One vector is turned by the same rotation once a tick. Each row is the vector after some number of ticks, and that number follows the row.
The counts run from 0 to 506.
[-.03, .11, -.06, .10, .40, -.37, .11, .14, -.09, .03, .39, .14, .27, -.18, -.01, .33, -.02, .33]
233
[-.21, .44, .24, .25, .11, -.24, -.09, .63, .21, -.16, .07, .30, -.01, -.14, .24, -.12, -.09, -.19]
186
[-.47, -.07, -.09, .27, .01, .28, .00, .01, -.08, .23, -.34, -.37, .10, .21, .04, .04, -.41, .09]
290
[-.08, -.09, -.13, .14, -.09, .22, .30, -.01, -.11, -.23, .21, -.17, .12, .08, -.27, .57, -.14, -.23]
13
[.38, -.25, .03, -.24, .14, .04, -.19, .08, -.11, -.07, .29, -.25, .36, .24, -.17, .07, .10, -.23]
443
[.24, -.09, -.22, .30, .25, .04, .04, -.31, -.45, .39, -.11, .41, .16, .23, -.25, .20, -.19, -.08]
63
[-.09, .14, -.05, .38, .09, .05, .34, -.02, .16, -.06, .42, .22, .25, -.02, -.31, .20, -.15, -.06]
9
[-.20, -.05, .13, .28, .12, -.22, -.51, -.30, -.06, -.02, .25, .18, .34, -.22, .23, -.05, -.45, -.11]
216
[.13, -.38, -.06, .16, -.15, -.12, -.63, .12, -.02, .14, .12, -.39, .12, -.10, -.37, -.02, .12, .11]
364
[.09, .13, .02, .46, .04, .21, .08, .05, -.15, .22, -.03, .25, .00, .33, -.01, -.39, -.49, -.19]
58
[.37, -.32, .01, .09, -.18, .34, -.07, -.14, -.15, -.16, -.38, -.03, .08, .32, -.27, -.06, .07, -.37]
358
[.09, .41, .11, .09, .30, -.14, -.21, .48, .18, -.39, -.01, -.12, -.12, -.05, -.04, -.31, -.13, .27]
22
[.28, -.09, .05, -.03, -.18, .10, -.10, .45, .00, -.30, .31, .10, .31, .34, -.34, -.27, -.01, .25]
38
[-.10, .13, -.20, -.38, .26, -.14, -.10, .12, -.29, -.38, -.03, -.29, .25, -.28, .11, .32, -.01, .26]
476
[.16, -.11, .07, .34, -.05, .20, .02, .53, .10, .30, .03, .18, .11, .20, -.35, -.32, .45, .18]
122
[-.17, .32, -.20, -.09, .05, .24, -.10, -.31, -.25, -.28, -.28, .10, -.27, .06, -.01, .26, -.45, -.11]
29
[-.15, .07, -.25, .29, -.05, .13, .24, -.23, -.30, -.16, -.09, .43, -.17, -.11, .14, .41, -.59, -.05]
488
[-.10, -.13, .19, .40, -.22, -.23, -.20, .32, .01, -.09, .50, .35, .15, .05, .01, .31, .06, .04]
201
[.00, .25, -.04, .29, .53, .08, .03, .47, .22, .27, -.24, -.23, -.03, -.15, -.05, -.29, .05, .00]
155
[-.16, .64, -.01, .32, .07, .06, .33, -.02, .07, -.15, -.06, .23, -.28, -.01, .03, .16, -.21, -.34]
404
[-.05, -.02, -.05, .54, .14, .19, .41, .07, .01, .11, -.02, -.05, .21, -.09, -.28, .31, .22, -.40]
388
[.36, -.03, .12, .53, .14, -.19, -.12, -.08, .28, .27, .13, .22, .13, -.05, -.23, -.10, .23, -.07]
383
[-.18, .08, -.10, .39, .14, -.24, -.01, .28, .28, .34, .39, -.15, .20, -.36, .10, .18, .28, -.08]
153
[.39, .19, .09, .46, .12, -.17, .16, .11, .12, -.28, .17, -.10, .22, .03, -.18, -.28, -.12, -.09]
6
[.28, -.16, -.03, .06, -.07, .05, -.04, -.05, -.35, .03, -.42, .27, -.11, .52, -.33, .08, .13, -.55]
357
[.11, -.18, -.14, .57, .06, .22, -.07, .02, .39, -.14, .05, -.29, .17, .09, -.25, -.17, .02, -.29]
385
[-.50, .04, .06, .11, .25, .09, -.28, .42, -.34, .20, -.13, -.35, .14, .13, -.17, -.03, -.27, -.40]
209
[-.24, -.23, -.22, .33, -.26, .39, -.16, .27, -.08, -.14, -.12, -.11, -.24, .03, -.28, .35, -.12, .37]
338
[.00, .03, -.03, -.25, .55, -.27, -.10, .39, -.14, -.41, .10, -.25, .15, -.22, -.12, .21, .50, -.25]
395
[-.48, -.24, -.07, .12, -.19, .33, -.26, .24, -.14, .28, -.30, -.06, .06, .12, -.11, .14, -.17, .19]
125
[.02, .20, -.17, -.22, .35, .03, .08, .19, -.37, -.18, -.06, -.30, -.07, .07, -.26, .26, .07, .22]
475
[-.23, -.02, -.05, .23, -.04, .15, .38, .14, .31, -.15, .04, .45, -.05, -.17, -.31, .46, .10, -.02]
174
[-.01, -.29, -.40, .34, .22, .37, .20, -.36, .04, -.03, -.18, -.26, .32, .04, -.49, .14, -.06, .13]
306
[.09, -.22, .07, .18, .12, -.17, -.48, .16, -.13, -.15, -.23, .09, .14, -.17, .13, -.26, .05, -.24]
134
[.15, -.07, .04, .08, .14, -.06, -.61, .58, -.18, -.36, -.26, .22, .06, -.12, .04, -.24, .01, -.06]
347
[-.13, .04, -.10, -.01, .19, .05, -.41, -.22, -.21, .25, -.42, -.14, -.07, -.22, .14, .09, -.20, -.29]
375
[-.15, .04, -.12, .11, -.16, .13, -.20, .42, -.48, .17, -.33, -.03, -.06, .05, .08, .01, .05, -.30]
128
[.06, .08, .13, .00, .18, -.12, -.02, .46, -.68, .03, -.27, .27, .00, .22, .25, .03, -.08, -.16]
506
[.08, .33, .32, .05, .26, -.09, -.41, .22, .24, .07, .19, .55, .21, .24, .08, -.16, -.24, -.11]
431
[-.27, -.08, .14, .35, -.09, .06, -.38, -.02, .39, -.12, .00, .19, .10, .25, -.28, -.10, -.50, .03]
434
[-.16, .13, .01, .06, .51, .07, -.27, .25, .31, -.23, .02, -.55, .16, -.06, -.26, -.14, -.17, .14]
236
[.19, .07, .03, .51, .15, .06, .34, .03, -.05, -.06, .35, .00, -.02, .22, -.50, .16, -.14, -.14]
10
[.00, .32, .12, .24, .12, -.09, -.28, .61, -.13, -.36, .05, .00, .12, .01, .09, -.40, -.40, .24]
267
[.18, .33, .12, .35, .43, -.18, -.02, -.16, .30, .00, .28, .34, .18, -.11, -.16, .04, -.14, -.03]
4
